Each row is where one point has got to under a steady rotation. How many ticks took it there?
The counts run from 0 to 172.
[116 125 158 136  85 142 108 167 157 149 164  69 111  62  79 144 122 129
 127 148 106 132 114  98 116 113 137  86 125 134 153  93 108 135 110  88
 137 136  98 141 125] => 106
[ 94 125 120  80 121 153 107 135 141 140 178 100 160  70 113 119 156 129
 136 159  79 133  89 123 150 153 137 111 151 112  96 111 109 142 128 132
 117  82  89 143 180] => 101
[ 88 130 113  96 110 112 155 202 133 126 186  87 118  83 118 121 132 108
 140 139 114 129 125  99 104 121 147 136  89 107  89 100 139 132  95 129
 131 132 150 163 162] => 10
[ 94 150 120 117 137  86 144 201 115 117 179  69 156 111 106 129 150 112
 130 156 127 158 123 130 120 127 123 134 109 106  95 150 147 171 110 113
 113 109 155 115 110] => 135
[142  92 127 104 144  87 111 187 149 131  90 133 148  91 124 136 170 109
 107 153 127 142 125 170 116  98 102  89  90 150 149 141 167 109  99 139
 133 124  85 167 115] => 63
[122 159 155  99 116 116 127 143 109 164  96  94 110 125  84 122 140 126
 129 152 130 105  99 130 105  87  80 104 102 103 134 113 156 125  44 114
  87 140 141 117 121] => 167
[ 91  84 128  77 106  72 120 155 131 123 124 108 158 122 110 147 143 137
 123  98 129 109 103 145 105 115  89  92  83 128 146 122 185 136  67 120
 115 140 119 120 116] => 156
[113 113 171 128 120 151 118 157 131 156 136 103 151 101 113 163 101 106
 100 139 136 124 130  91 128 133  91  99 103 152 133  99 192 131  95 134
 136 184 162 174 109] => 33
[121 150 152 130 127 168 130 130 109 163 143 119 139  81 112 137 138 153
 127 210  85 148  70 117 105 131 137 123 128 102 125 126 121 114 102 102
 106 103  90 129 167] => 89
[ 86 133 142 120 121 137 127 149 119 158 173 115 149  74 123 116 167 111
  97 139 115 106  85  79 140 158 128 119 101 143  91 111 161 157 106 155
  90 114 125  97 134] => 26
[ 70 119 139 128 143 114 116 191 114 139 166  90 156 109  75 138 140 129
 127 140 137 170 102  80 119 152 127 131 140 150 155 155 165 148  90 113
 151 112  94 113 122] => 123
[111 125 129 108 151 178 117 125 105 151 103 162 157 124 122 162 162 106
 109 130 111 140  81 128 108 106  70  76 101 141 111 125 188 129 108 149
 130 136 119 148  91] => 172
[110 125 111 102 120 185 107 134 147 131 168 133 180  84 115 164 169 111
 127 128  70 131  77 130 135 120 132  86 151 126  96 115 128 114 143 135
 127 101  93 116 167] => 99
[154 134 166 124 126 129 122 140 122 146 108 130 159 113 119 158 163 147
 102 186  83 149  60 143  82 122 115  93 110 150 139 129 140  97 129 123
 110 114  91 113  98] => 77
[144 151 149  81 130 135 131 179 143 135 163 128 147 123  93 200 146 117
 107 123 114 121  85 131  66 104 111  92 103 153 119 139 127 135 131 141
 161 137 111 111 132] => 2
[108 113 154  98 112 130 115 136 131 149 121  77 144 121  71 172 114 122
 136 145 107 114  84 165  94  83 109 105 156  97 146 129 130 122 104  89
 135 121  83 145 130] => 93
[121 120 123 103 127 153 112 156 122 119 132 166 156  98 139 135 153 129
 116 117 107 135 124  93 126 123  80  83  71 126 100  84 172  92  86 155
 120 172 150 151 157] => 160
[101 147 138  93 157 118 113 135 113 154 122  88 143 113 114 123 164  86
 114 152 141 114 146 152 162 107  93 122 132 106  84 133 165 172  79 160
  62 126 143 132 147] => 40
[ 67 118  96  69 115 118 160 154 129 124 195  89 130 105  95 143 160 127
 137 105  95 140  99 131 128 121 144 136 102 114  81 119 144 125  90 132
 137 128 136 120 168] => 8
[ 98 102 110 119 148 147 135 140 117 147 121 137 165 107 121 150 130 108
 109 156 123 179 105 115 150 144 107  88 117 156 170 172 212 147  79 135
 142 127 113 128 133] => 48
[129 141 126 129 127 177 104 177 125 121 133 134 140  74 130 145 179 126
 142 170  81 136 113 137 110  89 124 122 124  97 107  79 128  68 102 118
 111 131 114 165 172] => 86
[129 113 143  96 102 142 117 152 154 146 140  58 152 118  90 180 114 131
 131 141  95 112  81 158  88  94 107  84 148 115 153 102 133 125 124  94
 140 119  98 155 124] => 94
[129 130 122 125 128 161 110 182 126 117 142 106 145  71 142 137 163 125
 136 162  74 138 124 139 112 105 125 119 125  94 106  76 128  85 105 123
 120 134 133 189 166] => 85
[ 95 105 148 117 106 116 114 161 128 162 130  67 130  99  88 153 112 116
 111 128 146 114 123 107 117 134 110 103 109 143 168 104 187 133  56 121
 123 158 141 118 118] => 31
[130 121 110 107 126 106 138 131 131 119 114  75 152 124  94 100 151 144
 133 186  75 182  96 123 141 110 123 131 134 109 119 120 151  69  67 114
  92 126 133 125 156] => 71
[133 121 143 104 111 166 106 165 154 130 154 103 176 100 122 174 125 114
 135 134  90 126  96 149  99 103  93  80 131 121 109  91 130 125 165 115
 148 126 105 198 116] => 96
[ 82 122  97  80 111 121 154 182 134 115 191  73 128  93 101 123 148 122
 144 131 100 137 103 115 116 132 147 140  91 102  88 108 144 130  88 131
 136 130 145 138 160] => 9
[171 143 140 108 117 136 149 118 157 133 132  95 138  88 118 133 138 124
  99 204  91 164 130 131 158 107 113  74 104 162  96 149 147 130 106 127
  79 166 170 132 124] => 55
[ 79 149 114 107 138  90 159 189 116 115 176  73 163 126  85 145 162 122
 127 139 120 163 103 128 133 111 120 139 135 113  89 156 149 161 107 110
  96 118 158  93 123] => 134
[ 81 131 140 102 103 121  98 165 144 146 147  83  99  73  81 133 159 113
 142 135 111 118 128 132 136  93 141 110 138  99 136  98 101 130  88 106
 110 112  87 127 161] => 104
[118 128 159  77 155 125  98 159 156 140 160  80 179 119  86 128 124 107
 130 123 117 144 112 103 134 146  89 107 182 126  95 144 124 147 136 156
 139 108 106 165 146] => 113
[ 96 143 139 124 137  90 133 237 127 110 177  94 147  92 119 134 155 118
 123 158 140 151 137 133 108 111 113 135  91 111  98 149 147 174 109 111
 109 122 143 137 107] => 136
[107 157 130  98 134 103 111 143 120 142 123  73 124 110 104 142 170  89
 111 145 138 119 132 158 158  93 105 114 128 122 112 130 168 166  69 134
  61 138 153 105 131] => 41
[118 123 140 132 143 137 143 112 128 141 107 128 137  93 112 123 166 118
 129 200  97 172 124 149 153  74 108  92  93 126  71 162 154 130 114 116
  73 139 138 130  98] => 57
[ 88 114 178  84 120  84 144 131 109 155 142 143 153 108 125 119 134 150
 103 162 125 134  88 121 110 141  96  99  60 104  94 151 156 170 106 131
  92 108 110 120 103] => 153
[ 85  95 170  82 125  81 129 139 107 150 133 139 143 122 121 127 145 146
 119 139 143 128 100 143 109 120  78 100  64 108  94 152 159 160  89 126
 100 118  96 125 105] => 154
[101 113 148 106 130 156 119 143 142 149 160 112 175 122  55 151 117 114
 123 120 106 147  91  84 137 131  96  92 175 145 127 156 141 121 139 130
 152 112  83 116 143] => 111
[137 159 158  76 135 127 123 202 135 137 153 126 135 126  86 199 145 116
 124 117 123 124 104 137  57  85  98 111 100 136 112 144 124 129 123 131
 159 138 116 128 131] => 1
[109 131 148 119 130 112 123 203 123 132 158 156 150  89 118 193 156 131
 102 143 133 135 125 133  95 115 131 100  75 155 136 152 157 155 100 119
 138 148 119  84 133] => 139
[116 132 160  75 158 118  97 165 157 134 153  81 170 115  87 137 147 102
 128 113 125 121 133 120 141 113  94 103 175 125  83 120 115 144 127 154
 128 119 106 165 149] => 114
[ 55 112 171 117 126 133 107 135 107 174 138 107 119  73 117 113 162 126
 112 147 151 118 115 104 132 147 125 137  94 120 111 122 168 164  74 147
 100 124 104 133 138] => 28
[105 137 128 144 116 140 116 157 122 153 139  95 118  68 133 147 154 111
 104 177 134 154 132 145 136 128 120  89  79 159 132 123 176 182 104 112
  97 145 148 144  73] => 44
